In the data rows, 128 means zero.
Each pair is two rows. How far apart are they, by a hidden measure? 0 means very close, and 30 very far. Two or three weighted sums of its numbers give each row a place; it is the straight-line distance between the places.
[166 105  98 134  80  86 158 140 134 161 115 149 128  85 132 109 133 146]
[118 119 108 171 104  62 147 152 129 119 103 137 118 123 124  90 163 115] -> 18
[ 92 132 192  89  46 163 122 140 102 185 145 153 191 152 149  88  56  42]
[144 148 149 181 127 135  83 121  82 152 132  88 164 142 149 130 190 130] -> 16
[104 133 136 101  70  98 178 106 138 162 122 121 112 165 109  46 146  82]
[147 112 103 140  70  65 156 140 152 138 121 153 109  85 131 100 136 124] -> 12
[150 107 109 135  69  75 156 131 179 163 113 169 139  82 153 107 134 120]
[ 81 144 133  95 124 148 168 101  90 162 144 136 167 117 142  93 154 158] -> 9
[138 109 146 140 128 116  90 161 161 104 148 146 135 109 123 145 114 142]
[109 114 124 154 153 131 110 160 125 150 193 134  95 148  91 126 184 164] -> 7
[113 138 112  99 157 149 167 199 149 121 167 124  87 169  67  79 131 113]
[155  99 119 106 143 175 111  91 134 122 139  91 120 132 176 141  96 116] -> 3
[122 119 127 142 125 128 108 124  96 144 155 134 113 133 114 112 154 129]
[162 121 105 108 183 159 183 124  70 105  91 139 104  68 115 153 117 148] -> 15
[117 133 100 151 115  83 140 150 131 155  95 121 122 154 145 103 163 111]
[121 126 110 125 130 154 159 173 157  86 172 156  90 173  90  95 157 108] -> 8
[104 121 165  93  75 160 105 149  92 158 149 132 202 133 142 108  72  50]
[147 111 131 123 125 124 106 154 172 108 140 161 102  86 137 157 106 156] -> 12
[131  95 121 119 153 167 135  63 125 116 128  98 147 120 182 149  97 133]
[140 122 132 115 114 129  86 131 132  92 137 148 119 115 126 120  99 107] -> 10
[174 119 109 187  96 139  78 111  62 133 120  72 156 140 132 189 186 104]
[159  84  98 163 143 118 128 118 113 155 101   0 137 165 107 139 129 104] -> 8
[173  93 131 200 151 129 112 109 128 182  63  62 118 188 102 163 154  39]
[112 122  95 136 127 117 127 149 133 151 169 131 127 132  93 116 166 147] -> 13
[169 138 108  76 168 164 155 147  68 113 109 134 100  90 119 157 118 145]
[130 126 143 138 137 110  76 148 171  78 144 180 103  89 134 133 112 136] -> 15
[138  97 115 120 161 152 124  93 146 124 127  81 150 137 180 129  96 125]
[157 128  87  92 163 172 161 149  85 124 104 147  99  87  96 173 126 133] -> 14
[117 126 112 158 175 153  86 140 101 147 179 129 115 143  97 149 143 154]
[117 142 123 163 109 104 145 146 105 123 106 121 137 138 132 106 128 102] -> 18
[116 148 128  90 157 162 155 200 135 112 173 146 121 177  76  85 162 146]
[ 95 190 155 150 145  98 146 106 155 114 134 123 121 125 133 169 111 166] -> 10
[103 217 148 148 147 109 122 131 147 121 115 140 134 155 129 166 120 161]
[144  95 145  93 168 192 109  75 166  99 147  92 146  98 201 149  91 120] -> 17
[ 78 135 150  91 101 157 186 107  59 166 121 115 145 122 118  92 133 170]
[105 159 142 127 109 138 154  82 108 166 124  99 158 128 118  91 163 131] -> 13
[159 115 149 116 137 118  86 153 157 102 156 196 112  90 147 153 122 133]
[100 251 182 152 148 101 140  93 159  93 122 141 118 151 122 190  89 194] -> 8
[139  92 100  99 172 175 119  62 144 111 128  66 145 125 216 150  90 105]
[103 138 132  93 102 138 178  95  78 163 144 117 164 116 122  91 137 159] -> 9
[ 93 141 145  90  92 149 163  79  69 176 153 111 152 117 130 121 140 145]
[108 158  94 102 153 165 166 193 160 109 174 162 117 172  48  92 166 110] -> 6
[138 121 154 137 101  96  96 165 163  99 133 163 106  90 135 132 148 126]
[163 106 138  94 158 175 119  93 148 118 130 116 154 130 140 145  69 113] -> 10
[115 146 122 131 123 101 139 129 127 125  94 131 140 144 153 128 143 124]
[142 123 136 156 124 119 103 145 136 142 150 132 108 122 108 124 166 132] -> 6
[140 101 124 109 162 175 125  91 147 136 127  76 145 139 169 134 115 129]
[125 134  98 157 153 145 119 126 102 161 159 141 117 136  99 130 156 137] -> 3
[142 126 162 147 120 103 100 179 192  78 141 176 123  86 141 145 101 143]
[128 112 149 114 105 130 101 153 136  84 125 151 124  86 133 160 115 128] -> 10
[145 101 136 134 137 112  90 141 138  97 149 147 106 128 115 114 133 105]
[175 117 147 217 120 148  79 137  65 131  90  68 185 147 131 163 195 122] -> 15
[143 127  99 106 118 153 172 193 147 112 179 139  94 175  82  99 152  85]
[129 128 105  99 177 169 160 137  80 101  90 110 117  98  98 129 127 143] -> 8
[127 125 145 111 125 121  98 152 179  77 167 151 123  78 138 140  96 128]
[ 92 157 134 138 122 146  53 199 124 156 156 148 114 129 120 130 137 121] -> 21
[135  89 100 125 105  83 160 132 152 149 112 155 144  76 141 117 127 155]
[ 82 233 165 174 182  86 156 125 154 101 123 169 145 155 146 169  99 200] -> 7
[128  82 128 103 168 181 117  61 153 132 150  57 121 116 201 151  90  98]
[134  93 128  87 146 191 111  88 142 133 146  93 131 111 170 152  80 121] -> 12
[137  99 127 106 154 164 133  98 134 111 123  99 123 126 175 163  93 121]
[ 96 198 141 162 142  84 127 132 159 124 124 128 107 145 132 159 101 147] -> 6
[143 112  94  61 142 166 171 117  78 100  98 139 105  70  91 177 115 140]
[100 135 166  68  78 160 125 146 111 170 150 129 194 134 158  95  25  48] -> 5
[118  98 122  97 162 181 111  89 111 139 148 104 138 107 165 139  84 123]
[160 147  64 173 139 139  86  45 100 162  35  92 110 142  87 137 143 153] -> 18
[142 134 145 126 114  96  75 164 155  89 145 166 106  93 118 136 113 134]
[138 139 130 160 123  85  80 165 175 104 141 154 119  88 125 135 130 120] -> 10
[128 119  98 155 134 131 118 156 124 127 170 128 110 151 105 127 166 149]
[ 92 119 132 144 130  80 136 145 110 124  76 100 122 175 128  99 143 130] -> 3
[ 75 124 118  68  96 148 156 113  98 161 116 116 166 112 111  85 144 152]
[102 121 106 152 111  83 132 146 118 134  64 121 114 153 126 112 138 125] -> 3
[130 137 112 108 162 156 170 134  80 119  93 131 126  99 107 157 141 125]
[156  98  96 169 135 106 112 120  98 150 117  16 142 168 113 137 127 117] -> 10
[120 167 120 122 145 142 168 166 133  90 168 109 117 152  94 109 153 110]
[127 122 120 170 163 126  87 163 113 155 186 131 120 153  97 148 171 156] -> 17
[ 86 235 176 165 193  95 146 130 143  99 119 164 121 159 152 184  91 204]
[111 129 115 106  77  85 175 103 124 156 136 153 114 124  86  32 145  52] -> 16
[142 110 148 126 124 125  92 148 155 105 130 165 134 115 143 148 103 142]
[142 134 136 145 151 133 103 152 118 149 181 136 158 136  96 135 151 156] -> 6
[134 118 107 101 117 163 160 205 152 114 177 130  94 170  59  73 145 104]
[ 52 115 150  61  81 159 201  87  79 185 132 126 155  98 126  44 126 137] -> 10
[106 122 131 184  96  64 148 130 116 116  97 137 131 134 104  92 160 118]
[127 109 139 125  85  94 165 141 123 107 125 152 123 155 106  88 137  71] -> 6
[118 134 132 151 138 127 103 161 117 172 182 124 123 143 115 125 168 138]
[183  91 134 172 126 129  99  90 130 193  65  51 106 203  94 165 177  57] -> 16
[168 125  94 174 154 109  80  79  98 168  56  44  99 164 101 144 163 105]
[117 126 174  86  99 153 126 131 117 148 146 129 162  99 157 140  65  96] -> 13
[ 99 120 114 156 106  68 148 143 117 136  84 114 129 154 113  85 165 144]
[151 121 138 146 113  90  78 152 177  98 143 170 111  85 101 135 121 158] -> 11
[144 136  96  74 130 156 155 153 108  79 106 124 100  90  99 136 100 126]
[174  85 155 205 159 127 103  98 137 195  74  70 133 193  80 183 172  23] -> 29
[143 124 139 158 141  94  88 164 177  86 127 151 104  91 129 127 139 133]
[122 101 143  84 141 156 135 115 131 103 121 115 156 102 162 146  99 106] -> 9
[148 107 146 130 139 115  80 156 170  90 144 164 103  75 141 140 112 130]
[105 203 148 145 132 122 136 110 162 102 135 144 124 127 140 147 131 166] -> 7
[175  86 144 181 115 118 135 110 146 195  86  84 157 212  99 182 192  24]
[100 223 148 157 191  97 138  99 174 118 122 133 115 166 160 164 102 203] -> 25
[131 114 114  99 155 177 116  78 142 112 134  91 152 121 188 135  83 129]
[136 132 113 161 143 155  87 162 113 133 166 129 110 154  83 150 145 121] -> 7
[101 212 156 169 143  99 134 117 160  99 130 126 133 147 134 173 100 187]
[112 107 122 161 136  94 110 144 123 143 168 156 101 132  90 102 180 152] -> 3
[127 100 136 137 134  99  82 138 157  96 135 177 103  93 125 145 126 143]
[ 91 152 116 115 124 148 166 108  82 150 129 120 134 125 143  99 133 148] -> 3
[ 67 137 119 100 117 147 168 107 106 151 126 108 144 131 150  96 131 152]
[150 125 107 111 128 147 155 126  63 132 130 123 117 101 104 136 123 136] -> 13
[146 139 167 170 128 142 104 120  91 134 122  90 144 147 142 170 181 119]
[ 87 210 164 145 153  97 141 109 148 101 134 169 116 166 139 176 101 172] -> 18
[148 129 137 132 127  99  77 126 175  94 145 159  92  97 121 138  99 123]
[131 143 118  97 131 156 163 189 151 121 187 148 108 169  76  69 156  97] -> 6
[124  91 109  74 166 188 123  77 147  90 136  93 136 120 159 136  82 114]
[152 121 140 143 115 112 109 140 134 109 134 126 129 125 130 152 109 124] -> 8
[137 105 116 125 140 153 125  76 125 139 136  93 133 121 176 148  97 122]
[204  67  92 145  71  76 147 130 185 143  99 145 117  50 170 135 119 144] -> 16
[158  91  97 148  70  71 161 126 164 135 108 157 116  75 148 121 120 134]
[124  99 142  77 183 186 110  93 128  99 142 103 155 115 189 154  91 125] -> 12
[135 117 124 141 130 127 120 124 104 138 161 167 122 135 106 131 163 128]
[134  81 121  98 125 136  98 146 144  85 145 141 104  92 151 140  86 106] -> 6
[115 133 121 116  89 112 173 105 142 153 154 141 133 151  81  43 136  47]
[146 124  93 151 127 130 100  86  98 141  43  93 115 156 103 123 166 129] -> 28
[128 114 142  90  91 168 113 109 133 132 142 124 181  74 138 122  76  75]
[158 133 106  94 136 149 152 132  91 103 108 119 134 121 115 143 117 124] -> 13
[135 162 141 123 161 142 152 162 128 115 143 130 114 150  85 102 161 145]
[129 155 112 125 122 152 136 145 132 114 152 121 113 159 110 109 141 134] -> 11
[175  78 131 124 145 184 129  65 131 105 143  58 136 118 231 132 104 130]
[133 156  99  95 135 163 191 184 160 109 200 130 107 182  70  65 153 127] -> 15
[113 153 130 158 119  58 133 127 129 131  76 106 101 151 112  94 123 152]
[137  99 143 102 125 190 112  97 144 114 131  89 134 109 170 166  75 134] -> 8
[107 102 115  83 157 180 131  43 134 132 121  66 140 123 202 140  87 139]
[131 108 149  86 144 169 126  82 118 126 124 100 155 102 174 144 102 119] -> 13
[118 156 114 106 150 155 171 188 164 123 182 143 109 181  89  66 180 124]
[173 100 140  90 183 178 128  74 133 117 124 102 131 105 194 129  95 135] -> 11
[135  60 137 103 156 194 124  54 136 117 142  71 145 114 211 129 104 138]
[119 135 122 153 117 122 110 150 104 171 158 157 118 165 113 130 173 143] -> 19
[163 103 101 144  69 102 147 123 171 137 108 150 143  61 165 157  92 151]
[113 114 156 120 118 122 104 163 165 102 134 148 126  86 138 123 120 128] -> 9
[ 92 136 128 103 105 155 170 112  86 176 141 132 156 123 118 105 155 163]
[125 134 113  92 163 153 160 201 150 106 185 147 107 188  69  95 183 106] -> 4
[125 133 127 125 134 114  92 141 191  94 141 151 127  79 132 138 121 129]
[131  90 121 111 150 166 100  75 152 116 122  82 129 124 184 128 107 109] -> 9
[147 115 116 106 170 156 162 133  49 105  87 132  97  79  94 145 141 145]
[136 105 136 148 125 105  61 159 183  84 142 184 107  92 130 155 127 145] -> 12
[144 115 120  78 144 158 151 131 107 109 108 129 115  90 123 154  99 127]
[166 130  46 172 154 135  64  82  84 145  17 117  96 154  94 134 169 119] -> 19
[130 102  84 186 161 112  99 165 107 140 197 146 128 151  93 111 193 165]
[100 117 146 108 131 142 182 110 103 173 115 110 124 106 148  95 112 171] -> 11
[135 115 143 131 124 116  87 160 173  97 144 164 106  80 137 139  96 114]
[116 129 170 105 100 156 115 126 117 150 135 135 168 130 126 116  74  75] -> 6
[117 122 103 102 156 162 167 190 181 116 182 130  78 178  69 100 144  98]
[145 112 143  79 157 173 113  90 135 120 137  91 139 116 174 158  80 121] -> 8
[ 80 213 160 159 151 103 124 100 149 131 134 138 124 174 133 172 111 180]
[ 94 236 149 172 165  88 137 106 176 118 121 149 118 141 156 190  97 172] -> 12
[130 102 137  80 154 187 115  91 122 110 128 100 148 114 177 158  76 113]
[156 141  75 156 167 116  68  77  88 163  45  54 109 178 132 148 158 112] -> 17
[126  88 123 121 195 167 108  77 122 133 135  74 123 146 190 147 100 128]
[147 119 109 108 169 153 144 115  73 130 124 110 116 107 119 162 131 128] -> 10
[144 136 162 164 130 143  96 134  98 118 123  99 164 161 126 151 167 142]
[100 216 177 138 152 112 139 113 123 106 137 151 128 159 119 168 115 180] -> 11
[ 88 126 171  79  98 178 122 154 127 154 141 121 169 126 163 127  49  46]
[115  99 121 101  93  84 165 110 149 143 127 139 116 133 104  51 145  60] -> 11
[129 134  97 158 141 137  86 169  90 145 198 161 114 135 103 106 188 178]
[125 134 128 125 145 148 163 131 132 111 165 133 105 193  80  94 147 155] -> 9
[123 169 130 122 140 142 160 165 138 125 142 130 133 156 101 105 141 141]
[101 122 111 159 165 147  94 168  90 141 179 127 109 138  91 136 186 160] -> 9
[ 75 138 132  99 127 147 157 100 106 172 125 118 147 119 141  88 143 150]
[138 135 141 116 111 114 100 143 171 101 145 152 124 106 115 145 103 119] -> 3
[124  95 127  84 135 183 112  75 138 124 126 129 136 105 142 143  82 136]
[ 88 195 173 159 181 102 114 117 153 126 116 144 127 178 140 183  86 152] -> 3
[123 146 106 107 139 159 154 190 112 136 171 143 100 174  81  91 147 100]
[183 117 151 161 130 108 157  94 138 173  89  99 138 203 102 161 163  57] -> 14
[128  95 124 101 152 162 137  92 146 137 127  83 148 119 172 128  97 135]
[148 127 155 135 109 101  76 160 165  93 127 159 122 102  99 135 135 122] -> 5
[133 123  98 113 134 143 153 122 100 121 118 128 123 112 109 127 136 128]
[176 144 128 196 110 129  70 104  52 144 106  81 170 143 149 179 188 115] -> 10
[214 124 138 198  95 140  54 127  49 113  95  79 183 161 123 171 214 115]
[123 107 124 113 166 175 116  62 154 122 128  81 136 139 180 139 106 136] -> 12
[156 131 131 132 121 108 113 156 176 107 142 139 105 106 112 143 113 125]
[ 75 224 177 161 163  75 133  92 178 134 115 160  99 148 147 167 100 158] -> 7
[105 141 127 149  96  63 158 166  88 127  67  95 153 174 124 102 139 149]
[ 98 212 159 154 145 112 149 118 143  99 130 155 117 139 147 161 116 153] -> 13
[131 101 142 131 112 103  89 159 178  84 133 173 113  96 130 157  96 121]
[159 108 108 131  80  56 169 137 168 133 114 156 143  68 126 117 130 134] -> 18
[ 87 125 133  89  93 141 150 113  67 156 116 104 161 125 143  87 130 150]
[146 118 128 169 128 133 124 154 123 138 154 135 112 140  98 112 158 139] -> 11
[148 135 126 178 118 130  91 106  91 132 114  85 142 129 126 162 180 119]
[132 106 116 127 109 109 101 153 143 103 149 150 109 123 119 151 116 125] -> 18
[143  98 154 130 100 111  71 144 181  94 141 169 107 103 133 165 105 128]
[107 143 116 156 119  83 136 137 125 138 107 109 140 143 113 118 147 134] -> 8
[172 126  94  97 154 161 156 116  87  91 102 140 114  77 112 152 115 146]
[128 133 118 124 151 152  93 168 106 171 178 140 134 125 104 156 175 159] -> 16
[129 107 104 142  95  90 159 128 138 130 121 140 115  81 161 134 136 145]
[134 106 161 112 107 115  98 149 165  84 156 182 118  73 131 157 100 136] -> 4
[ 58 138 136  84 126 155 177 103  97 156 140 135 160 124 150 102 140 161]
[116 162 130  90 137 151 144 191 136 110 177 112 102 182  88  90 161 107] -> 6
[119 156 109 102 131 152 138 172 150 109 176 115  98 168  83 109 144 148]
[119 105 117 157 112  60 149 177 129 133  84 112 128 172 146  91 129 132] -> 9
[147 124 163 138 133 112  78 173 162 101 140 175 113  82 124 142 109 130]
[134 126 116 120 134 148 156 182 149 101 175 119  99 169  91  90 155 146] -> 12
[ 94 122 205 104  74 149 128 136 118 172 136 121 184 148 120  96  78  62]
[151  94  92 144  98  95 154 151 158 160 115 140 124  81 167 135 104 141] -> 15
[119 203 169 138 155 113 148 111 139 105 133 146 122 155 143 150 100 157]
[ 94 130 133 156 143 154 104 144 118 142 164 135 124 149  81 141 186 148] -> 17
[114  87 166 114 142 136  95 139 149  85 128 157 128  69 154 139  94 129]
[116 186 147 156 148 113 137 123 131 119 119 154 129 135 160 149 108 158] -> 7
[137 114 107 113 160 156 151 128 101  94 111 102 118 108  97 145 126 115]
[151 117 148 137 133  94  62 145 176  82 152 182 100 110 136 128 145 139] -> 5
[162  74  85 125  50  53 160 135 174 130 107 192  92  78 147 127 117 149]
[105 126 116 137  95  96 143 135 109 125  86 128 126 154 107  86 144 130] -> 13
[150 102 116 145 158 135 112 116 106 138 125   6 139 166 119 159 118 104]
[117 117 149 118  97 147 125 134 118 149 124 126 139 133 149 129 104  90] -> 2
[114 116 122 168 119  63 158 156 121  92  58 116 125 172 140  95 147 144]
[ 77 224 160 142 172  93 150 115 159 100 118 151 115 156 122 183  89 192] -> 13
[140 130 104  95 163 164 170 116  59 105 106 123  88  84 106 160 136 148]
[ 75 191 157 135 117 146  82 199 151 138 131 164 117 107 116 132 137 123] -> 8
[119 150 102 107 123 146 155 180 128 100 156 126 131 184  77  87 176 136]
[111 134 110 105 119 133 149  93 114 155 137 113 158 123 150  93 113 140] -> 11
[153 115 144 135 101  93  87 170 178 109 146 173 114  89 101 141 117 135]
[150 112 118 138 110 119 109 142 142 112 127 143 126 100 138 140 108 114] -> 6
[122 125 119 148 136 136 102 145 101 138 156 144 122 152 105 156 159 126]
[157 115 139 122 117 106  84 172 158  77 166 176 125  91 136 140 111 133] -> 17
[115 121 144  93 124 142 156  93  94 141 130 120 143 108 128 106 140 146]
[120 195 173 147 149 122 119 121 140 112 120 141 147 144 131 173 117 156] -> 5
[129 118 156  74 115 156 118 149 124 157 103 138 167 142 141 117  80  98]
[150  85 126  73 160 184 133  93 116 109 132  98 166 120 201 160  58 122] -> 11
[123 119 113 160 142 122 121 158 138 140 154 124  92 163 123 131 154 140]
[ 98 117 115 102 108 149 170 105 108 151 117 144 156 128 153 101 122 128] -> 6
[122 104 151  83 163 172 105  75 144 117 139 102 137 108 205 157  77 122]
[140 112 138 116 116 140  96 160 150 104 141 166 142  92 161 126 107 124] -> 7
[113 101 121  98 102 100 168 111 153 134 131 158 126 128  84  61 130  75]
[ 89 124 117 176 103  48 159 135 116 125  55 108 129 168 118 105 149 152] -> 14
[103 188 165 116 139 122 145 115 108 142 129 126 132 146 124 147 111 182]
[102 217 151 134 163  96 146 102 136 107 117 140  95 159 145 187 102 165] -> 3
[ 82 128 116  83  87 140 173  92  82 180 127 128 150 108 133 102 133 138]
[120 124 119 155 147 160  89 141 124 155 185 145 119 140  61 150 165 163] -> 8
[145 123 134 146 138 124 132 133 116 141 154 131 139 136  88 122 151 134]
[137 123 152 143 104  88  82 140 168 102 135 158 114 101 112 139 133 144] -> 7
[144 125 139 122 120 110  95 148 151  76 133 162 119 107 113 129 126 140]
[146  86 138  86 159 144 118  92 143 126 126  81 135 145 190 137 107 131] -> 8
[150 102 137 126 123 118  90 142 129 132 128 157 112 132 162 143  96 133]
[ 93 123 135  99 110 135 168 121  97 162 117 124 150 123 161  98 146 157] -> 11
[149 118 127 129 142 144 136 135  98 120 114 101 132 111 116 165 137 126]
[121 117 143 126 130 137 122 153 133  74 130 146 113 102 132 143 111 136] -> 2
[190  97 147 218 117 135  35 109  74 129  86  63 179 139 129 183 190  78]
[136 138 117 150 127 100 136 150 111 173 139 139 119 170  96 103 162 125] -> 27
[168 144  95 186 152 125  80  78  84 171  29  58  87 185  92 132 171 111]
[ 66 145 134  38 107 147 183  81  85 188 111 102 158 117 161  67 123 157] -> 9
[ 90 179 158 160 149 122 143 104 119 122 122 138 114 175 149 146 134 185]
[131 122 117 141 140 122 112 150 111 161 147 134 147 147  98 122 157 129] -> 6
[129 110 124 147 126 108  97 142 115 148 160 135 119 148  95 113 146 154]
[145 111  95 144  88  87 149 143 173 113 121 171 118 102 142 117 120 122] -> 13
[157 107  84 145  78 113 145 149 166 146 107 153 138  61 144 130 118 127]
[126 126 123 144 112  85 131 109 112 119  93 132 126 136 109 103 142 132] -> 9
[163 123 101 140 128 109 108 147 166 106 127 131 121  86 132 137 123 146]
[106 150 124 156 103  82 139 142 102 125 102 112 129 142 110  85 129 112] -> 8
[114 113  85 100  74 102 179 101 164 148 134 133 112 158  95  51 144  82]
[127 124 131 127 110 108 101 163 145 104 138 139 125 120 119 134 118 118] -> 3
[118 107 129  72  94  82 193  68 140 156 131 137 120 153  96  25 150  37]
[196 104 129 160 128 135 125  92 126 161  89  74 133 166 121 167 167  28] -> 9
[ 82 143 146  70  99 142 193  69  67 190 126 138 157 117 156  70 152 163]
[ 96 148 144  89 103 157 164  98 106 151 134 121 178 120 132  99 150 172] -> 5
[129 147 111 143 111 142 157 168 152 116 174 114 101 161  97  98 155  99]
[125 118 123 163 182 155  82 150 133 147 199 139 130 163 109 147 182 170] -> 13
[129 119 118 108 155 158 114 105 130 133 149 109 146 126 174 139 102 117]
[160  90  88 150  64  77 146 137 177 165 117 172 102  94 164  97 107 133] -> 12
[153 144 141 172 110 135 116  95  98 125 130 101 158 155 132 153 194 118]
[ 91 114 102 162  96  63 161 128 109 124  82 106 128 134 123 102 140 145] -> 13
